[ 99 122 150 171] : K527
[108 162 148  78] : K459
[ 94 159 161 124] : K964
step +1: [108]
[109]
step -1: [ 94 159 161]
[ 93 158 160]

[150 159 115 129 115 101  87 119 101 176 127  82 100 171 104 120] : K148
[150 159 115 129 115 101  87 119 101 176 127  82 100  80 117 123] : K759
[ 68 168 167 121 100  79 116 102 192 140 155  81  73 187 161 143] : K884
step -1: [140]
[139]
step +1: [119 101]
[120 102]
has: [ 87 119 101 176 126]
no
step +1: [ 87 119 101 176]
[ 88 120 102 177]
has: [150 159]
yes
has: [101 176 127  82 100]
yes

[170 145 103 145 163 113  79 175 122 179  88 156 157  80 150  90  98  75
 134  90 143 140 131 170  87 126  91 152 159 131 130  78  78  84  85 129
 173 101 151  82 137 121 152 151 176 116 142 163 114 155 148 156 144  86
 178] = K644
[140 111 166  77 126 179 125 162 123 101 175 135 146 158 170 110 162 101
 118  91  80 151 111 160 131  91 115 169 177  94 131  93  80 128 101 109
 132 171  97  90 134  79 110 148 105  95 109  84 151 121 122 123 137 157
  81] = K640
[106 107 115 179 108 111 155 169 134 118  85 134 115 105 170 177 132  78
 126 151 177  85 173 136 108 121 172  91  94 133 113 173 119 146 108 132
  76 138  99  90 157  82  87  91  88 102 104 121 105  76  80  91  81  88
  87] = K909
[164  75  98  79 153 101 125 158 147 126 174 124  95 106  95 146 137  82
  95 111 101 166 128 175 156 151 168 137 126  83 102 114 158 168  84 110
 164 108 126 143 100 140 136 117 116 112 175 116  96 149 139  90 146 169
 155] = K204
[139 159 129  92 143 161 180 125 176  96 119  81  90  99 146 168  99  99
  84  96 144 153 107  77  98 147 174  89 106 115 105 151 179 181 166 106
 128 159  88 141 181 109 129 115  89 132 166 169 168 111  87 180 149  75
  76] = K802
[152 121 163  84 124 144 138 126  78 109 175 165 155 161 101  96 107 151
 158  94 123 108 168 148 119 124 151 168 110 108  99  97  75 143 106  99
 116 106 180 106 152 112 172 177 161 101  83 172  78 168 113  81  96  80
  77] = K477
[140 111 166  77 126 179 125 162 123 101 175 135 146 158 170 110 162 101
 118  91  80 151 111 160 131  91 115 169 177  94 131  93  80 128 101 109
 132 124 128 162 175  79 150 161 162 170  98 138 154 102 127 102 169 126
 103] = K405
has: [ 85 118]
no
step -1: [163 114 155]
[162 113 154]

[146 139 126 119 132 122  83] = K577
[ 87 122 166 145 139  67 102] = K680
[146 139 126 119 132 153 134] = K758
has: [122  84]
no
step -1: [119 132 153]
[118 131 152]
step +1: [139 126 119 132]
[140 127 120 133]
has: [139 126]
yes
step +1: [146 139 126]
[147 140 127]

[145 134 154 145 154 130 157 131 130  96 137 114 125 118  95 137  95 137
 139 139  93 110 103 108 131 103 144 160 113 108 120 137 116 161 142 127
 129 142 115 136 126 137 141 103 136 141 141 105 137  93 114 128 142 133
 138 166 157 114 138 126] = K128
[114 103 136 161 114 138 160 128 117 142 120 103 137 141 161 129 102 116
 137 146 135 125 118 163 108 137 118 151 161 150 111 129 115 130 122 122
 142 141 130 114 119 142 137 119 102 143 126 120 144 131  99 129 161 115
 154  89 160 103 112 119] = K482
[103 112 126  90 115 161 126 142 137 141 137 122 154 114 131 141 148 138
 140 127 144 142 138 105  99 153 145 118 114  96 142 141 154  95 137 136
 143 126 163 139 131 114 119 116 142 120 103 160 136 136 161 129 110 108
 141  74 126 137 154 131] = K537
[118 153 115 128 137  96 148 128 120 136 119 145 137 138 130 117 118 103
 120 114 162 161 119 115 161 114 153 106 114 154 112 117 119  99 114 120
 110 102 114 113 141 120 142 126 131 129 154 163 122 126 131 118  95 160
 116 111 148 141 105 141] = K853
has: [ 99 153 145]
yes
has: [114 120 110 102]
yes
step -1: [116 111]
[115 110]
step -1: [148 141 105]
[147 140 104]
step +1: [125]
[126]

[179  96 127 115  82 159 123] = K613
[155 126 131  98 144  69 129] = K272
[179  96 127 115  97 178 143] = K953
[168 112 155 146 111  94 103] = K581
has: [179  96 127 115  97]
yes
step +1: [ 97 178]
[ 98 179]
step +1: [98]
[99]

